In the data rows, zero lies at 4.5, halfway between 4 and 5.
Every row has a hidden score. In each pair, how much higher is the second row's than the first's? 15 means about the same, 30 much higher and 0 much lower. The score is a weighted sum of the row's numbers plus the product of two more (or one squared), each taken from its middle value.
np.array([5, 5, 3, 5, 5, 4, 6, 3, 6, 6, 6, 4])
np.array([4, 6, 5, 3, 5, 6, 4, 6, 6, 4, 5, 4]) 14
np.array([6, 5, 5, 3, 5, 5, 5, 1, 4, 5, 4, 2])
np.array([5, 5, 5, 3, 6, 6, 4, 3, 3, 5, 5, 4]) 15
np.array([4, 6, 5, 5, 6, 6, 4, 5, 3, 6, 6, 3])
np.array([5, 5, 4, 5, 6, 5, 4, 4, 3, 5, 5, 2]) 16
np.array([3, 0, 3, 6, 3, 4, 4, 6, 4, 5, 3, 5])
np.array([4, 5, 6, 5, 4, 4, 5, 3, 8, 4, 4, 3]) 14
np.array([4, 5, 5, 5, 5, 5, 6, 4, 4, 3, 5, 6])
np.array([6, 3, 6, 4, 2, 4, 5, 6, 6, 1, 4, 6]) 17
np.array([7, 1, 4, 5, 6, 5, 5, 3, 3, 5, 4, 6])
np.array([4, 4, 4, 5, 3, 5, 5, 6, 5, 4, 5, 5]) 16
np.array([6, 2, 5, 5, 4, 6, 5, 5, 4, 3, 5, 4])
np.array([8, 4, 6, 4, 5, 5, 4, 2, 4, 3, 5, 5]) 14
np.array([4, 4, 6, 2, 5, 6, 4, 3, 6, 3, 4, 4])
np.array([9, 4, 4, 5, 6, 4, 4, 0, 6, 6, 5, 5]) 14
np.array([5, 5, 5, 3, 4, 4, 6, 3, 7, 4, 6, 2])
np.array([3, 5, 4, 4, 5, 5, 4, 3, 6, 5, 5, 4]) 16
np.array([4, 5, 5, 4, 6, 6, 6, 3, 2, 3, 6, 3])
np.array([5, 4, 4, 7, 1, 5, 4, 5, 4, 5, 3, 6]) 20
np.array([4, 5, 6, 3, 5, 6, 4, 4, 4, 3, 5, 2])
np.array([5, 6, 5, 4, 5, 4, 7, 3, 6, 4, 5, 2]) 18
np.array([5, 4, 6, 5, 4, 3, 6, 5, 5, 4, 4, 6])
np.array([3, 5, 5, 2, 5, 7, 5, 4, 5, 4, 5, 3]) 19
np.array([5, 5, 4, 5, 4, 5, 5, 6, 4, 5, 4, 6])
np.array([4, 6, 4, 5, 5, 6, 5, 7, 4, 4, 5, 4]) 20
np.array([6, 5, 3, 2, 5, 4, 5, 0, 6, 7, 6, 1])
np.array([8, 5, 3, 3, 5, 4, 4, 2, 6, 6, 5, 4]) 11
np.array([4, 2, 4, 4, 5, 3, 0, 6, 3, 5, 7, 6])
np.array([3, 6, 4, 3, 5, 5, 6, 6, 8, 4, 5, 4]) 9
np.array([4, 3, 3, 2, 6, 6, 5, 3, 6, 7, 5, 4])
np.array([5, 5, 6, 4, 5, 6, 5, 3, 4, 3, 6, 1]) 11
np.array([5, 5, 6, 3, 5, 6, 5, 4, 4, 4, 6, 3])
np.array([5, 5, 5, 7, 3, 4, 4, 5, 5, 5, 5, 6]) 17
np.array([5, 4, 3, 5, 2, 0, 3, 5, 4, 4, 1, 7])
np.array([5, 4, 4, 4, 5, 4, 6, 6, 6, 4, 5, 4]) 9
np.array([3, 6, 4, 3, 5, 6, 6, 6, 5, 5, 4, 4])
np.array([7, 3, 6, 4, 5, 5, 4, 5, 6, 3, 3, 6]) 13
np.array([5, 6, 4, 4, 5, 5, 5, 3, 3, 5, 5, 2])
np.array([5, 4, 6, 5, 6, 6, 5, 5, 2, 4, 5, 4]) 12
np.array([4, 4, 5, 1, 6, 5, 6, 2, 5, 4, 5, 1])
np.array([5, 5, 2, 4, 4, 4, 5, 4, 8, 6, 5, 3]) 19
np.array([6, 4, 4, 4, 5, 4, 5, 3, 4, 5, 5, 4])
np.array([6, 5, 5, 9, 5, 5, 3, 0, 5, 5, 5, 4]) 25
np.array([3, 5, 3, 4, 3, 5, 5, 5, 7, 7, 4, 4])
np.array([5, 2, 4, 4, 3, 4, 5, 6, 4, 4, 1, 5]) 14
np.array([2, 6, 5, 6, 4, 4, 4, 7, 6, 4, 5, 6])
np.array([5, 5, 4, 7, 3, 4, 4, 6, 5, 5, 5, 6]) 15
np.array([4, 5, 4, 2, 6, 6, 5, 4, 6, 4, 5, 2])
np.array([3, 5, 3, 3, 5, 5, 5, 5, 5, 6, 6, 2]) 16
np.array([3, 5, 6, 3, 5, 6, 6, 4, 6, 2, 5, 3])
np.array([3, 6, 5, 4, 5, 6, 5, 5, 6, 4, 5, 3]) 19
np.array([4, 6, 6, 7, 4, 4, 3, 6, 2, 4, 5, 7])
np.array([3, 6, 5, 5, 6, 5, 6, 4, 3, 4, 5, 5]) 15
np.array([4, 6, 6, 5, 5, 3, 3, 6, 0, 4, 5, 8])
np.array([6, 5, 6, 2, 6, 6, 4, 3, 4, 4, 4, 4]) 9
np.array([4, 5, 5, 3, 4, 5, 6, 6, 4, 5, 3, 4])
np.array([4, 5, 4, 3, 5, 5, 5, 4, 7, 4, 5, 4]) 16
np.array([6, 4, 4, 5, 5, 5, 6, 2, 4, 4, 5, 3])
np.array([3, 3, 6, 4, 4, 6, 5, 7, 4, 3, 7, 3]) 14
np.array([6, 4, 5, 6, 0, 3, 5, 5, 4, 3, 1, 7])
np.array([5, 5, 6, 4, 5, 4, 6, 5, 5, 4, 5, 6]) 5
np.array([4, 4, 5, 0, 7, 7, 5, 4, 3, 5, 4, 3])
np.array([4, 4, 5, 5, 5, 5, 4, 4, 7, 5, 4, 6]) 11
np.array([2, 5, 3, 5, 4, 5, 7, 7, 5, 4, 6, 4])
np.array([4, 4, 4, 3, 5, 6, 5, 7, 4, 4, 5, 4]) 12
np.array([2, 6, 7, 7, 5, 4, 2, 5, 0, 2, 6, 9])
np.array([5, 4, 5, 3, 5, 5, 5, 3, 5, 4, 5, 3]) 11
np.array([4, 1, 3, 5, 5, 5, 5, 8, 5, 5, 6, 6])
np.array([5, 5, 5, 5, 5, 5, 5, 3, 5, 5, 6, 3]) 16
np.array([5, 3, 4, 7, 3, 6, 4, 6, 4, 3, 4, 4])
np.array([5, 5, 3, 5, 3, 4, 4, 3, 7, 7, 5, 3]) 13
np.array([5, 5, 2, 4, 5, 4, 5, 5, 5, 6, 4, 6])
np.array([3, 0, 2, 6, 2, 2, 5, 7, 6, 6, 0, 4]) 16
np.array([4, 3, 4, 4, 6, 6, 5, 6, 2, 3, 5, 2])
np.array([4, 6, 5, 3, 5, 6, 5, 4, 6, 4, 5, 3]) 17
np.array([4, 4, 5, 6, 5, 5, 5, 2, 5, 5, 4, 2])
np.array([6, 6, 7, 3, 6, 6, 5, 3, 2, 3, 6, 2]) 9
np.array([8, 3, 5, 3, 6, 6, 4, 3, 3, 4, 5, 5])
np.array([4, 5, 4, 4, 4, 5, 4, 3, 7, 5, 3, 4]) 15
np.array([6, 4, 3, 5, 1, 1, 0, 6, 4, 4, 1, 7])
np.array([6, 4, 3, 1, 7, 6, 4, 2, 2, 5, 5, 2]) 15
np.array([3, 6, 5, 6, 4, 3, 1, 6, 2, 4, 5, 9])
np.array([3, 5, 5, 3, 5, 6, 4, 5, 6, 4, 4, 4]) 10
np.array([5, 2, 3, 7, 0, 3, 3, 6, 5, 4, 3, 5])
np.array([5, 5, 4, 4, 5, 5, 5, 5, 4, 6, 4, 6]) 9
np.array([6, 3, 5, 5, 4, 4, 4, 5, 5, 4, 4, 6])
np.array([5, 5, 4, 4, 5, 5, 4, 3, 6, 5, 6, 3]) 17
np.array([5, 5, 3, 4, 4, 3, 5, 5, 5, 5, 4, 7])
np.array([6, 3, 4, 5, 1, 4, 4, 5, 3, 3, 1, 6]) 23
np.array([3, 5, 5, 4, 5, 6, 5, 5, 3, 6, 5, 3])
np.array([4, 7, 6, 6, 5, 3, 5, 4, 4, 4, 6, 6]) 14
np.array([4, 6, 5, 4, 6, 5, 5, 5, 3, 5, 5, 5])
np.array([5, 5, 5, 1, 6, 5, 5, 4, 4, 4, 5, 3]) 18
np.array([6, 5, 3, 4, 4, 4, 5, 3, 6, 6, 5, 2])
np.array([0, 7, 6, 7, 5, 4, 4, 5, 4, 5, 6, 5]) 13
np.array([4, 0, 5, 5, 3, 4, 5, 7, 4, 3, 1, 6])
np.array([4, 7, 5, 4, 4, 6, 4, 6, 6, 3, 4, 3]) 21
np.array([4, 5, 4, 3, 5, 5, 5, 5, 5, 5, 4, 4])
np.array([4, 3, 4, 4, 3, 4, 5, 5, 6, 4, 5, 5]) 20
np.array([3, 6, 6, 5, 5, 3, 0, 5, 1, 4, 6, 8])
np.array([6, 6, 5, 3, 5, 5, 4, 3, 4, 4, 5, 2]) 6
np.array([6, 4, 5, 4, 5, 4, 6, 2, 7, 3, 5, 3])
np.array([6, 3, 4, 3, 5, 6, 4, 4, 5, 5, 5, 4]) 16
np.array([4, 5, 5, 7, 5, 4, 5, 2, 3, 5, 6, 4])
np.array([5, 5, 6, 3, 4, 5, 4, 3, 7, 4, 4, 4]) 15
np.array([2, 5, 7, 5, 5, 5, 6, 3, 2, 3, 5, 6])
np.array([4, 6, 4, 3, 5, 5, 4, 5, 7, 4, 5, 3]) 12
np.array([4, 5, 5, 4, 5, 6, 4, 4, 5, 4, 5, 3])
np.array([3, 6, 5, 5, 5, 4, 4, 4, 5, 6, 4, 5]) 13
np.array([5, 5, 3, 3, 5, 4, 5, 6, 6, 6, 5, 5])
np.array([4, 4, 8, 8, 6, 5, 4, 1, 2, 5, 5, 5]) 12
np.array([4, 4, 2, 6, 4, 2, 2, 5, 2, 5, 4, 8])
np.array([5, 5, 3, 4, 4, 4, 6, 7, 5, 4, 4, 6]) 6
np.array([4, 6, 6, 6, 6, 5, 4, 4, 2, 5, 5, 5])
np.array([7, 3, 4, 6, 6, 5, 5, 0, 3, 7, 6, 4]) 19
np.array([6, 6, 6, 6, 4, 4, 7, 3, 7, 2, 5, 3])
np.array([5, 5, 5, 3, 5, 6, 5, 6, 4, 5, 5, 4]) 2
np.array([4, 5, 4, 5, 4, 5, 4, 3, 5, 7, 5, 4])
np.array([5, 5, 5, 3, 5, 4, 6, 6, 4, 4, 4, 5]) 10
np.array([6, 4, 4, 0, 6, 6, 5, 4, 4, 5, 4, 4])
np.array([2, 6, 5, 6, 5, 5, 4, 5, 4, 5, 6, 6]) 8
np.array([5, 4, 4, 2, 7, 6, 5, 5, 3, 5, 5, 4])
np.array([3, 6, 5, 5, 4, 4, 4, 6, 4, 5, 5, 6]) 16
np.array([5, 1, 4, 5, 1, 2, 3, 6, 4, 3, 1, 7])
np.array([4, 6, 4, 6, 3, 2, 5, 7, 5, 4, 4, 6]) 2
np.array([5, 7, 8, 6, 4, 2, 3, 4, 2, 2, 6, 8])
np.array([5, 3, 4, 5, 0, 4, 4, 5, 3, 4, 0, 5]) 28
np.array([4, 3, 7, 7, 7, 5, 5, 3, 4, 3, 5, 7])
np.array([4, 4, 5, 6, 5, 5, 6, 3, 5, 4, 4, 3]) 20
np.array([9, 3, 4, 4, 5, 4, 5, 0, 5, 5, 5, 6])
np.array([5, 3, 8, 9, 5, 4, 3, 0, 4, 5, 6, 5]) 7
np.array([5, 5, 5, 2, 6, 6, 5, 5, 4, 4, 4, 3])
np.array([4, 5, 4, 6, 2, 4, 4, 5, 5, 6, 4, 5]) 20
np.array([7, 4, 3, 5, 6, 5, 5, 3, 4, 5, 5, 5])
np.array([4, 5, 4, 9, 2, 4, 3, 6, 5, 6, 5, 4]) 26
np.array([4, 6, 5, 5, 5, 5, 6, 5, 5, 3, 5, 6])
np.array([3, 5, 5, 5, 5, 5, 4, 3, 5, 4, 5, 3]) 15
np.array([6, 5, 4, 4, 4, 5, 4, 6, 3, 6, 6, 5])
np.array([5, 4, 6, 5, 5, 6, 4, 3, 4, 4, 5, 4]) 13
np.array([5, 4, 3, 5, 2, 4, 6, 5, 5, 4, 3, 5])
np.array([5, 4, 5, 3, 3, 5, 6, 6, 5, 4, 4, 6]) 16
np.array([5, 2, 4, 4, 7, 5, 5, 5, 6, 4, 6, 4])
np.array([4, 6, 4, 3, 5, 6, 3, 4, 5, 4, 5, 2]) 16
np.array([4, 0, 3, 5, 0, 1, 5, 6, 4, 4, 0, 4])
np.array([3, 5, 3, 5, 5, 5, 5, 6, 4, 5, 5, 3]) 3
np.array([3, 6, 5, 5, 6, 4, 6, 4, 4, 3, 5, 5])
np.array([4, 6, 5, 4, 5, 5, 6, 6, 5, 4, 4, 6]) 15
np.array([4, 5, 3, 4, 4, 5, 5, 5, 5, 5, 6, 1])
np.array([4, 5, 3, 6, 1, 4, 4, 6, 5, 6, 2, 5]) 16
np.array([5, 5, 5, 4, 6, 4, 8, 4, 6, 3, 5, 6])
np.array([4, 5, 4, 6, 4, 0, 0, 7, 1, 4, 5, 9]) 23
np.array([7, 5, 5, 5, 4, 4, 4, 2, 4, 4, 6, 4])
np.array([3, 6, 4, 5, 4, 4, 5, 6, 5, 4, 5, 6]) 14
np.array([5, 5, 3, 1, 7, 6, 5, 3, 2, 6, 5, 2])
np.array([8, 4, 4, 3, 6, 4, 4, 0, 4, 6, 5, 2]) 12
np.array([5, 5, 5, 5, 0, 5, 5, 6, 4, 3, 1, 7])
np.array([3, 5, 4, 3, 5, 5, 5, 3, 7, 5, 5, 2]) 8
np.array([4, 5, 5, 5, 5, 5, 4, 6, 4, 4, 4, 6])
np.array([5, 4, 3, 4, 6, 4, 6, 0, 4, 7, 5, 3]) 20
np.array([7, 5, 6, 7, 5, 5, 4, 0, 4, 5, 6, 3])
np.array([3, 5, 5, 4, 6, 6, 5, 5, 3, 5, 6, 4]) 12
np.array([5, 4, 4, 2, 7, 5, 5, 1, 5, 5, 6, 1])
np.array([2, 3, 7, 7, 5, 5, 5, 6, 4, 4, 6, 5]) 14
np.array([2, 5, 4, 1, 6, 6, 6, 5, 5, 5, 5, 2])
np.array([4, 5, 5, 4, 4, 5, 5, 7, 4, 4, 4, 8]) 16
np.array([3, 5, 4, 4, 6, 6, 5, 7, 5, 4, 4, 4])
np.array([3, 6, 6, 6, 5, 5, 5, 5, 3, 4, 5, 3]) 12
np.array([3, 5, 5, 5, 4, 5, 5, 4, 7, 5, 5, 2])
np.array([4, 6, 6, 6, 5, 4, 4, 5, 3, 3, 5, 7]) 8
np.array([4, 0, 4, 4, 2, 4, 5, 6, 5, 4, 4, 5])
np.array([6, 5, 4, 2, 5, 5, 4, 1, 4, 7, 5, 2]) 8
np.array([4, 5, 5, 2, 5, 6, 5, 6, 4, 5, 4, 6])
np.array([4, 4, 4, 4, 2, 4, 5, 6, 4, 5, 2, 6]) 20
np.array([9, 4, 5, 5, 6, 4, 4, 0, 4, 7, 5, 5])
np.array([5, 4, 4, 6, 1, 3, 3, 6, 5, 4, 1, 7]) 19
np.array([3, 6, 6, 7, 6, 6, 4, 4, 1, 5, 6, 5])
np.array([2, 6, 3, 5, 4, 3, 4, 7, 5, 5, 5, 7]) 17
np.array([4, 6, 6, 5, 6, 6, 5, 4, 4, 4, 5, 2])
np.array([9, 4, 5, 4, 6, 5, 4, 0, 4, 6, 5, 3]) 10
np.array([4, 3, 4, 4, 6, 5, 5, 3, 4, 6, 5, 3])
np.array([4, 7, 5, 3, 5, 6, 6, 6, 5, 4, 5, 3]) 16
